m =
[[131 115 125 120 133 126 136 110 131 122 120 118 133 124]
 [130 118 120 126 126 145 144 127 137 125 133 131 137 124]
 [122 139 127 131 114 124 118 151 132 151 144 111 118 127]
 [123 136 137 114 149 132 134 126 135 128 124 130 126 141]
 [133 148 142 129 123 128 124 125 123 118 119 141 126 134]
 [128 138 141 121 129 131 128 126 125 122 119 135 129 131]
 [128 112 114 130 134 120 130 119 129 124 135 119 125 126]
 [122 117 113 123 153 126 136 140 127 121 147 145 123 139]
 [128 117 125 142 135 120 124 113 131 131 118 128 132 119]
 [133 119 125 142 114 155 139 129 137 132 126 141 149 115]
 [142 126 128 117 119 126 133 113 126 115 124 111 123 138]]
Rows and columns are numbered from 1.
Report the top-right entry.
A: 124
Report the entry in row 3 and column 3.
A: 127
Report the entry in row 1 and column 2.
A: 115
The entry just left of the largest entry -> 114
The entry at row 1, column 1: 131
Report the bottom-right entry.
A: 138
Report the entry in the bottom-left corner.
A: 142
Report the entry in row 1 and column 3.
A: 125
Report the entry in row 2 and column 1.
A: 130
Report the entry just right of the largest entry.
A: 139
Report the entry at row 3, column 2.
A: 139
The entry at row 3, column 1: 122
The entry just right of the smallest entry: 131
The entry directly below the smallest entry -> 127
The entry directly below the largest entry: 126
The minimum -> 110
Report the entry just left of the smallest entry.
A: 136

[[136 133 146 113 126 145 130 135 123 131 122 130 111 132]
 [128 132 151 122 132 141 128 134 126 133 118 130 118 133]
 [137 134 142 114 127 145 132 137 124 131 120 132 110 133]]
The last entry in the row that holds the largest entry is 133
The first entry of the largest entry's row is 128
The last entry, reading row by row?
Answer: 133
The top entry of the column that holds the largest entry: 146
The entry in the top-right corner: 132
The 2nd smallest entry: 111
The third entry on the diagonal from the top-right corner?
Answer: 132
The maximum is 151
The entry in the top-left corner?
Answer: 136
The bottom entry of the column that holds the largest entry?
Answer: 142
The entry just left of 127?
Answer: 114
The third smallest entry: 113
The entry in the bottom-left corner -> 137

[147 127 135 125 119 116 146 125 133 152 131]
The entry just right of 147: 127
Give the entry just right of 146.
Answer: 125
The entry just right of the largest entry -> 131

arr = [120 112 129 112 128 127 153 114 150 126 136 129 126 118 124]
Which number is the maximum?
Answer: 153
Which number is the entry at the centre?
Answer: 114

Read these off the row that follows.
1) What is the entry just left of the centre entry?
2) What is the entry just left of 120?
[139 120 132 139 125 149 131]
1) 132
2) 139

Read these off the matrix that follows. Counting starts at 1.
1) Give the entry in row 3 and column 2.
2) Give the top-right entry.
3) Give the entry just right of the largest entry.
4) Give the entry in row 1 and column 3.
5) Give the top-left entry.
6) Give the entry in row 1 and column 2.
7) Give the entry in row 2 and column 1.
8) Give the entry directly above the largest entry.
[[126 102 115 123 109 141 106 115 123]
 [124 133 136 126 119 111 125 135 136]
 [125 132 128 126 143 123 133 127 122]
 [124 102 132 123 105 140 106 132 134]
 [126 108 109 124 106 132 107 110 125]
 [125 137 116 127 128 109 129 117 123]
 [124 108 136 124 118 140 113 136 134]
 [124 131 135 126 141 123 132 134 125]]
1) 132
2) 123
3) 123
4) 115
5) 126
6) 102
7) 124
8) 119

[[137 135 122 131 119]
 [132 122 133 117 131]
 [134 109 152 136 127]
 [146 117 122 128 117]
 [130 130 124 147 139]
 [138 121 122 127 118]
 [135 122 121 121 133]
 [123 122 123 121 116]
 [126 133 140 116 118]
 [135 128 126 137 117]
 [130 119 122 150 131]
 [127 129 132 130 144]
 [123 115 139 129 131]
 [115 131 139 130 134]]
Rows and columns are numbered from 1.
Report the entry in the bottom-right corner.
A: 134
Report the top-right entry.
A: 119
The entry in the top-left corner is 137
Report the entry in row 1 and column 3.
A: 122
The bottom-left entry is 115
The entry just right of the smallest entry: 152
Report the entry at row 3, column 1.
A: 134
The entry at row 2, column 1 is 132
Report the entry in row 1 and column 2.
A: 135
Report the entry in row 3 and column 2.
A: 109
Report the entry directly above the smallest entry.
A: 122
Report the entry just right of 150.
A: 131
The entry just right of 136 is 127
The entry in row 2 and column 3 -> 133
The entry just right of the largest entry is 136
Report the entry directly below the largest entry.
A: 122
The entry directly below 144: 131
Report the entry directly below the smallest entry.
A: 117
Report the bottom entry of the column that holds the smallest entry.
A: 131
